In the data rows, the value 128 means zero.
Each row below has a hidden score, from 0 to 40, with 20 about the middle. What is it? The score is a weighted sum of the row's numbers plus the product of two more (or one squared), each taken from its middle value.
[112 126  95 165 129 105 139  95 150 129 100 159 158 124 129 126 130 135
 111 133 115 115 106]: 21
[129 129 100 131 116  99 102 110 140 122 124 128 144 127  98 112 154 118
 109 133 151 136 128]: 26
[106 120 124 147 152 144 159 121 137 145  98 162 122 122 159 129 136 136
 145 117 117 109 122]: 8
[156 130 163  92 124 149 114 165 104 125 165  89  99 134 124 130 119 119
 144 127 143 145 150]: 13
[142 131 114 120 112 102  94 120 130 118 142 112 137 128  94 117 151 113
 110 137 154 144 136]: 19
[110 119 130 132 150 145 144 133 135 143 106 148 116 123 150 127 140 131
 149 118 129 121 133]: 21
[155 130 132 100 111 116  87 140 115 118 163  93 123 135  94 119 146 111
 119 134 161 154 145]: 19
[125 123 120 123 133 127 121 126 133 133 121 130 125 125 127 125 147 123
 134 122 142 132 131]: 18
[113 128 130 154 137 137 168 118 134 130 108 153 138 125 160 136  93 150
 126 132  84 103 106]: 20
[111 128 112 164 126 120 159 100 143 131 102 160 153 122 149 135 100 145
 114 136  90 101  99]: 18
[124 127 120 122 135 126 118 127 132 133 123 129 120 120 123 123 155 119
 139 121 149 134 138]: 17
[114 125 148 129 155 162 154 143 125 145 112 146 101 124 164 134 125 134
 163 110 124 120 133]: 18
[130 130 107 130 119 110 105 117 135 125 128 126 139 128 108 119 149 119
 117 128 150 137 131]: 21
[133 128 146 118 133 142 131 143 119 131 137 117 114 127 136 133 124 127
 139 126 124 132 137]: 14
[116 123 154 124 149 162 153 147 120 141 121 137 100 125 163 139 118 136
 161 117 116 121 133]: 17
[146 135 122 113 103 103  90 127 124 112 157 100 139 134  90 121 138 116
 107 141 151 147 136]: 16
[150 134 154  99 116 139 114 157 107 120 159  94 107 137 119 132 115 123
 132 129 135 146 144]: 19
[131 128 167 103 140 163 141 161 107 135 142 113  96 134 150 135 119 132
 160 118 122 134 145]: 26
[120 129  90 159 115  93 120  90 148 121 110 147 168 123 109 124 134 129
  91 142 120 118 107]: 18
[139 144 107 188  86  85 164  80 139  99 129 144 194 131 133 148  34 163
  55 174  37  90  62]: 16
[128 130  91 151 112  87 113  95 144 116 122 136 166 131 102 120 133 128
  91 143 128 123 111]: 21
[109 122 104 152 140 123 141 104 147 135  94 158 143 117 138 125 145 131
 127 122 130 113 119]: 14
[108 122 102 146 138 119 129 107 148 137  96 153 140 119 130 121 153 125
 128 121 136 119 123]: 21
[109 125  99 164 135 111 144  95 150 133  94 162 153 120 134 126 126 136
 113 131 112 107 105]: 23
[153 137 147 116 107 125 115 142 111 111 160 100 129 135 112 136  96 131
 114 142 119 134 126]: 10
[107 124 107 160 138 122 150 104 145 137  95 163 143 124 145 131 128 138
 125 126 112 107 111]: 23
[126 128 146 136 132 146 159 134 122 133 125 135 125 130 156 138  89 144
 130 131  93 112 116]: 21
[119 130  92 155 117  95 121  91 148 118 111 146 163 122 112 124 131 128
  97 138 124 121 109]: 20
[153 133 137 105 111 124  95 146 114 118 162  95 119 135 101 124 131 117
 121 132 148 150 144]: 12
[124 128  98 136 117 101 109 105 142 121 118 133 150 127 103 120 154 119
 108 136 144 131 121]: 27
[132 131  98 151 105  90 116  96 142 114 125 132 166 130 103 125 128 126
  87 148 125 124 107]: 28
[143 131  99 141  99  89 103 102 136 111 138 119 159 130  92 124 129 123
  91 145 132 130 116]: 10
[145 130 168  96 132 157 126 163 104 128 155 100  96 134 135 134 119 129
 149 121 133 142 145]: 22
[138 129 159 116 136 156 144 153 113 132 139 118 104 130 148 138 107 135
 150 123 112 126 136]: 17
[101 121 101 148 146 121 134 106 148 139  95 158 138 118 134 119 157 126
 135 119 137 118 125]: 23
[117 124 140 142 139 148 164 129 129 138 111 146 124 124 163 140 103 144
 139 127  97 108 115]: 17
[111 120 114 129 149 129 124 120 141 139 105 142 122 124 130 123 166 121
 143 114 150 130 135]: 30
[149 132 161  96 126 147 120 164 106 128 158  98  99 134 129 133 116 126
 145 125 133 144 146]: 9
[106 123 126 151 149 141 160 118 137 138  98 160 129 123 159 132 118 141
 140 120 105 110 116]: 28
[132 123 132 100 134 133  98 146 122 131 142 108 107 131 109 119 166 110
 147 118 169 152 154]: 29
[113 124 139 140 149 152 164 132 130 140 107 152 117 124 163 133 117 141
 148 117 106 111 124]: 19
[127 129 152 128 136 153 155 143 118 132 129 130 115 131 154 137 101 138
 141 125 103 117 126]: 16
[139 135 132 129 109 122 128 127 123 117 141 121 138 132 122 132 102 133
 111 142 113 127 120]: 19
[118 127  91 153 119  96 125  94 147 123 106 147 161 126 114 121 135 130
 100 139 125 117 108]: 31
[144 128 164  96 132 158 128 166 105 132 153 103  95 137 140 136 116 125
 150 120 130 140 146]: 17
[156 135 139 104 110 122  96 147 112 116 165  90 120 134 102 122 127 117
 121 132 150 152 145]: 14
[127 127 162 110 141 165 145 158 113 135 135 124 101 129 154 139 112 134
 153 120 119 127 137]: 13
[103 123 105 149 150 127 139 106 149 143  91 165 134 120 139 123 151 128
 135 115 133 114 125]: 26
[118 127 135 151 133 139 168 121 131 131 113 150 137 123 160 140  96 147
 126 133  88 106 106]: 8
[129 123 129 108 132 131 109 139 125 130 133 119 113 127 116 121 159 113
 141 115 160 140 147]: 20
[154 133 152  87 120 138  95 158 107 123 167  88 102 134 104 125 141 113
 141 123 161 157 156]: 21
[116 125  96 147 127 104 121 100 146 127 107 147 148 122 117 119 151 125
 116 132 135 124 120]: 25
[133 129 104 130 113 101  98 112 134 119 136 121 145 129  95 118 147 117
 105 135 149 139 128]: 22
[115 126  93 149 128 102 120 100 146 129 108 145 147 128 113 118 154 126
 112 132 138 123 121]: 39
[154 132 152  94 111 133  97 157 107 118 168  87 109 140 105 126 131 115
 129 128 153 154 148]: 20
[151 133 135  97 113 121  87 145 115 121 161  93 118 133  93 121 151 111
 124 128 162 156 150]: 13
[111 124  95 154 133 110 136  99 150 130 100 158 152 120 129 124 143 129
 115 129 126 114 114]: 17
[137 129 115 119 110 105  92 121 130 119 143 110 136 128  91 119 152 112
 112 133 160 146 136]: 20
[129 140  82 199  83  66 150  64 153  99 115 154 207 127 117 134  56 152
  46 171  56  90  62]: 32
[109 121 136 129 156 153 147 133 131 143 105 145 109 122 154 127 142 130
 157 109 133 124 135]: 23
[152 129 136  99 115 128  92 145 114 121 157  93 114 130 100 122 145 116
 130 126 157 150 149]: 6
[128 128 102 134 116 101 102 109 139 119 125 128 146 128  96 118 155 120
 110 134 149 135 126]: 25
[129 133  95 146 108  92 109  98 143 115 127 131 164 128 102 119 138 121
  94 141 135 127 117]: 17
[101 121 127 137 155 151 157 125 135 145  95 159 116 120 159 132 140 134
 153 110 123 113 123]: 5
[127 129 100 135 115  99 102 108 138 120 129 128 148 127  99 118 149 116
 105 134 149 134 127]: 19
[148 133 158  92 126 146 113 162 105 123 160  95 101 133 121 131 123 119
 144 127 144 147 149]: 17
[114 128  94 163 125 103 138  93 149 125 101 155 162 127 127 126 127 134
 107 136 112 111 104]: 26
[138 130 110 123 111 101  97 116 135 118 140 118 143 130  95 117 153 115
 106 133 154 141 131]: 18
[151 133 146  97 114 129 100 151 110 119 162  91 115 134 106 127 130 116
 129 131 148 149 144]: 16
[110 123  95 152 133 109 131  99 149 131  99 154 149 121 125 124 143 130
 116 129 130 116 113]: 25
[118 128  91 160 118  93 131  88 149 125 104 151 166 124 116 123 134 131
  95 140 121 116 106]: 28
[116 126  91 150 125 101 119  97 148 127 109 145 154 121 112 122 146 126
 108 132 136 121 115]: 20
[142 131 117 114 113 109  88 128 128 118 147 106 130 132  91 117 155 111
 117 132 163 151 139]: 24
[109 123 104 150 141 123 142 105 148 137  93 160 141 122 141 127 142 131
 131 122 123 116 117]: 27
[122 124 160 114 152 168 149 155 117 143 126 130  95 126 162 133 125 131
 164 113 120 124 141]: 19
[138 129 117 106 117 111  83 129 126 122 146 104 127 133  90 115 162 108
 124 128 170 155 146]: 31
[124 126 102 134 122 108 108 109 139 125 126 130 142 123 104 120 154 117
 117 130 150 135 129]: 20
[147 132 126 105 110 112  88 134 120 118 157 100 125 132  90 121 147 112
 115 134 158 153 144]: 18
[112 121 141 133 151 159 161 137 128 144 108 148 112 125 163 134 119 140
 158 117 114 116 129]: 23
[116 120 125 111 152 141 119 141 130 142 117 132  99 124 129 119 172 113
 163 108 164 139 153]: 27
[110 123 136 144 143 146 165 127 130 139 105 151 125 124 164 136 106 143
 141 124  99 110 117]: 14
[113 129 122 159 129 125 165 108 138 129 104 156 149 125 153 139  91 149
 115 138  84 102 100]: 26
[151 138 146 114 108 125 120 143 110 112 163  97 127 137 117 135  92 131
 114 142 117 137 127]: 17
[113 128 120 165 128 124 165 107 138 126 107 158 154 126 154 136  92 148
 114 138  84 100  99]: 14
[136 135 153 131 125 141 152 139 117 126 140 122 127 131 149 140  87 141
 130 135  93 118 115]: 13
[105 122 116 149 148 136 157 117 142 143  96 157 130 124 153 127 134 137
 139 118 118 112 119]: 24
[147 133 155 112 120 141 129 150 110 121 153 104 115 135 129 134 101 131
 129 133 117 133 133]: 18
[145 131 121 109 112 108  90 132 122 114 154  98 131 133  89 120 147 113
 115 132 160 149 142]: 18
[150 137 133 118 101 112 107 132 118 110 161 100 136 137 102 127 110 121
 106 144 128 139 128]: 22
[103 121 103 150 143 123 138 106 148 138  97 156 138 121 136 121 150 129
 133 120 132 116 121]: 26
[131 123 170  87 152 175 126 175 107 142 143 108  78 130 144 128 139 118
 174 104 150 145 160]: 27
[131 134  92 151 103  86 110  96 144 114 128 130 165 128  97 119 128 125
  88 144 127 128 113]: 19
[104 125 114 161 139 132 167 107 141 135  95 159 139 121 159 136 112 144
 129 129  95 100 105]: 22
[120 122 131 120 144 142 129 135 129 138 119 129 114 125 135 127 147 122
 151 115 142 133 141]: 25
[125 127  98 140 121 102 107 105 143 125 117 136 146 125 107 118 157 122
 111 133 150 127 123]: 21
[130 122 126 112 133 131 107 134 129 133 131 120 117 127 115 119 164 113
 139 116 161 143 147]: 25
[147 133 159  93 124 146 113 160 104 123 164  91 102 134 120 132 127 120
 144 126 142 147 148]: 18
[124 125 155 122 139 158 153 148 118 139 128 131 111 131 158 136 107 138
 151 121 109 119 129]: 19
[131 130 157 111 137 160 143 152 114 133 136 119 103 130 149 141 111 133
 152 121 118 129 138]: 19
[102 120 133 135 159 153 157 133 132 147  99 155 112 119 162 132 142 134
 160 109 127 117 132]: 9
[147 131 164 100 126 154 127 162 105 126 155 100 104 131 133 136 109 126
 142 124 127 139 144]: 11
[110 124  96 153 131 106 128 100 149 129 107 152 152 121 121 120 148 129
 113 129 133 119 115]: 19
[124 130 161 115 143 162 151 155 114 137 130 122 101 132 158 140 111 136
 152 117 113 125 135]: 18
[141 129 168  93 134 159 124 169 105 130 154 100  90 131 135 133 122 124
 158 118 139 145 150]: 20
[154 132 142  93 115 129  94 150 113 121 165  93 110 136 102 122 142 113
 130 128 160 156 151]: 19
[121 128  90 158 113  94 126  88 149 121 110 148 163 126 111 123 133 126
  96 142 121 118 107]: 31
[143 133 155 118 129 150 143 151 113 128 144 115 113 133 143 137  98 137
 137 129 112 126 129]: 13
[108 127 107 173 130 121 168  97 147 129  96 168 155 122 155 135  98 153
 111 138  86  96  95]: 24
[121 127  95 137 121 102 110 104 142 123 119 132 149 122 104 117 155 117
 113 130 145 134 125]: 21
[113 129 125 163 133 131 169 110 137 131 105 157 144 125 160 139  88 152
 120 135  79  97  99]: 21
[107 121 102 149 139 120 134 105 148 136  97 155 141 120 134 123 151 126
 129 122 135 118 124]: 19
[130 130  93 148 109  89 112  97 144 117 123 135 163 128 101 122 138 125
  92 142 129 125 112]: 17
[148 135 149 105 111 133 114 151 106 119 163  94 118 138 117 133 107 128
 123 136 129 141 136]: 20
[106 122 114 152 146 129 151 110 145 139  94 161 135 118 149 128 135 134
 135 121 117 109 116]: 18
[148 128 151  93 123 141 103 157 110 125 159  92 104 138 114 127 135 116
 141 124 151 150 152]: 21
[141 129 169  99 133 160 131 167 104 133 153 102  94 135 139 136 116 126
 152 120 127 142 146]: 18
[135 134 139 139 118 129 151 127 123 122 132 129 138 130 144 141  83 145
 117 142  88 114 110]: 12
[132 120 167  70 157 176 109 180 107 150 148 104  65 128 134 123 179 105
 188  96 182 159 175]: 30
[152 136 151 114 110 131 121 148 109 113 163  98 124 137 120 137  93 130
 116 139 116 137 130]: 12
[101 120 111 144 151 134 148 114 145 142  92 159 127 116 147 123 150 131
 145 114 128 113 126]: 21
[105 120 103 145 145 122 131 107 147 141  95 156 135 119 132 119 162 125
 132 118 143 121 127]: 20
[150 132 122 111 105 105  91 128 125 113 154 102 136 132  89 117 138 113
 107 136 153 147 136]: 18
[143 132 163  97 130 155 125 165 105 126 156  99  96 133 135 135 114 125
 147 124 130 143 145]: 16
[123 123 166 100 158 178 144 167 112 148 130 126  86 127 163 136 136 126
 178 103 137 133 153]: 26
[131 126 139 121 135 143 131 139 124 136 125 132 116 131 139 130 134 128
 142 119 136 134 136]: 27
[109 124  95 155 132 110 137  97 151 135  97 159 148 120 129 123 145 129
 116 127 128 114 114]: 24
[131 128 163 109 141 163 145 159 112 138 137 119 100 130 152 139 112 130
 155 119 118 128 139]: 13
[112 121 131 138 148 152 161 128 133 142 104 153 119 117 164 133 117 138
 147 117 110 113 123]: 8
[117 128  92 155 120  98 126  93 149 126 107 149 160 123 115 121 142 129
 106 136 125 118 110]: 21
[125 124  96 133 117 100 104 108 141 124 119 130 147 123 101 116 159 117
 110 130 153 133 128]: 19
[106 125 124 147 143 141 160 121 139 141  99 155 129 119 157 135 128 139
 142 121 112 110 117]: 13
[136 126 165 100 140 162 139 164 108 135 143 113  93 130 149 137 118 130
 152 118 127 134 144]: 12
[134 132 122 132 112 113 124 119 126 117 136 124 143 131 119 127 113 132
 109 139 119 130 119]: 20
[122 122 158 107 152 169 146 158 115 145 130 132  90 131 158 135 127 130
 168 109 130 127 143]: 22
[130 126 159 120 141 160 149 150 116 138 129 127 103 131 157 136 110 133
 153 119 113 121 132]: 18
[116 127  93 153 121  98 122  97 148 124 108 149 157 122 114 120 145 127
 106 134 134 120 116]: 19
[149 131 169  94 129 155 121 165 104 126 160  98  97 135 134 133 115 128
 147 124 135 144 146]: 23
[118 122 125 123 137 134 126 129 130 137 119 133 124 125 133 125 143 124
 138 121 140 133 135]: 18
[108 123 118 161 137 131 168 109 140 135 101 161 145 124 162 138 100 145
 126 131  84  99 102]: 17
[139 129 167 104 140 161 143 162 110 134 144 115  98 133 151 140 116 131
 156 120 121 132 141]: 17
[119 126 142 136 145 151 162 136 127 136 110 144 117 128 163 143 105 143
 146 121 101 112 120]: 20
[139 133 131 123 118 123 124 130 122 120 141 115 132 130 121 128 114 131
 118 136 119 128 125]: 16
[121 128 144 126 137 146 146 138 124 132 124 133 118 128 150 137 114 137
 143 123 113 119 130]: 19
[140 134 159 113 123 147 135 152 111 126 149 108 112 135 138 137  99 134
 138 130 115 131 134]: 18
[151 130 157  89 125 143 104 160 106 125 164  89 100 135 117 130 130 116
 142 124 152 151 153]: 17
[101 119 107 152 144 129 151 105 147 140  90 164 137 119 148 128 138 137
 132 123 119 109 116]: 26
[129 125 127 117 135 130 114 134 129 133 131 123 121 126 119 123 158 118
 139 119 155 139 143]: 18
[128 126 159 113 143 164 148 155 114 136 135 125  96 128 157 137 109 133
 151 118 117 128 136]: 8
[155 137 138 110 102 116 103 139 113 107 165  94 132 135 101 127 114 123
 110 143 135 141 134]: 15
[142 129 164  88 131 152 112 168 105 132 157  96  92 134 125 127 132 121
 155 118 149 150 155]: 21
[111 123 150 117 162 168 153 151 123 151 110 143  92 125 165 131 137 130
 170 107 132 126 141]: 5
[114 127  93 163 123 104 137  91 149 125 101 156 160 123 126 126 127 133
 104 136 111 112 105]: 22
[135 131 147 124 125 141 139 140 120 128 135 119 120 130 138 134 108 133
 135 129 117 127 127]: 17
[138 141  92 178  85  71 133  78 145 101 129 136 197 130 106 135  71 148
  56 169  77 107  78]: 2
[119 125 144 133 145 151 161 138 124 137 116 141 116 127 161 136 108 143
 147 121 104 112 122]: 19
[111 127 113 163 135 122 160 104 143 134  98 161 150 122 151 134 104 146
 115 134  93 103 103]: 19
[128 127 103 131 122 103 104 112 141 122 124 128 142 125 100 115 157 115
 113 132 156 136 131]: 24
[142 135 101 133  98  89  97 109 133 112 143 116 158 132  89 120 136 121
  90 144 141 137 122]: 13
[152 136 142 106 110 125 103 144 113 115 160  98 123 138 107 128 121 118
 121 135 144 147 138]: 20
[110 123  94 148 132 110 124  98 148 132 102 151 146 122 119 119 150 123
 121 127 138 120 121]: 28
[131 128 164 109 141 162 143 158 111 135 137 120  98 132 151 138 117 133
 157 120 121 132 140]: 23
[126 126  99 133 122 101 111 105 143 124 120 137 142 124 107 118 153 119
 115 131 146 131 126]: 25
[107 120 105 139 144 125 136 112 144 143  97 154 130 119 133 123 157 126
 136 114 139 122 127]: 22
[102 122 110 154 145 124 150 106 149 138  90 164 140 121 150 128 138 133
 134 120 116 109 117]: 24
[127 129  98 135 114  98 106 106 140 120 126 132 149 129 100 117 148 119
 103 134 144 133 124]: 26
[137 132 148 133 126 143 155 140 117 125 137 124 126 132 149 142  84 144
 123 134  92 114 116]: 17
[156 137 144 104 107 121  97 145 113 110 165  90 120 136 102 127 124 121
 119 138 144 146 140]: 14
[120 120 122 122 144 136 123 129 133 138 112 135 118 122 131 124 157 122
 146 114 150 135 139]: 28
[148 131 131 105 113 116  92 139 119 120 158 100 125 133  98 121 147 114
 122 129 158 152 146]: 13
[138 133 108 128 104  98  97 115 131 111 143 111 146 130  91 121 132 120
  99 139 145 141 128]: 22
[124 140  94 193  99  83 161  73 149 111 110 154 196 125 132 138  59 158
  62 167  50  87  68]: 31
[140 134 102 140  98  85 105 101 138 111 138 120 163 133  93 120 124 125
  89 149 128 132 116]: 16
[117 123 152 123 147 162 155 147 120 141 122 134 104 127 163 136 112 139
 156 118 110 120 129]: 20
[115 128  94 154 119  98 122  96 148 126 105 149 156 125 112 122 140 126
 105 134 131 119 112]: 30
[119 123 152 123 150 162 154 150 120 143 122 134  98 128 163 135 120 136
 163 114 116 120 135]: 21
[142 129 169  96 136 164 130 168 105 132 154 104  91 131 140 134 117 126
 159 116 133 140 150]: 22
[140 133 107 131 105  96 100 112 135 113 139 115 147 129  95 118 139 121
 103 139 144 136 125]: 14
[148 134 157  94 119 144 110 159 108 121 163  93 104 136 120 131 119 122
 137 129 139 146 144]: 19
[120 127 139 146 132 140 167 124 128 132 113 145 130 127 160 143  88 147
 128 133  83 107 104]: 22
[124 130 142 144 130 144 164 129 124 129 122 142 129 126 160 141  83 147
 129 134  80 105 108]: 14
[111 125  99 158 133 111 140  95 151 132  98 156 152 123 130 127 142 134
 115 130 121 110 112]: 29
[112 118 120 129 152 139 134 127 138 144 103 149 116 120 140 123 157 123
 152 110 146 127 136]: 27
[154 136 149 113 108 128 121 145 111 117 161 101 123 136 118 136  99 129
 114 142 119 137 127]: 18
[149 132 130 106 111 114  91 136 118 116 158  96 129 132  94 124 142 114
 114 135 157 149 142]: 13
[123 122 119 122 142 129 118 127 134 137 118 136 121 122 123 121 156 119
 136 116 151 131 140]: 20
[143 134 116 119 104  99  91 122 125 109 153 107 144 134  89 120 134 119
 101 141 148 144 132]: 20
[122 128  93 149 119  99 118  99 145 124 111 142 152 123 110 120 148 122
 109 136 137 123 118]: 21
[137 129 163 105 135 157 138 158 110 132 145 110 101 134 144 135 107 130
 150 121 118 130 140]: 23
[124 128 107 131 123 109 107 115 137 128 121 131 138 126 109 117 154 115
 117 126 153 138 130]: 14
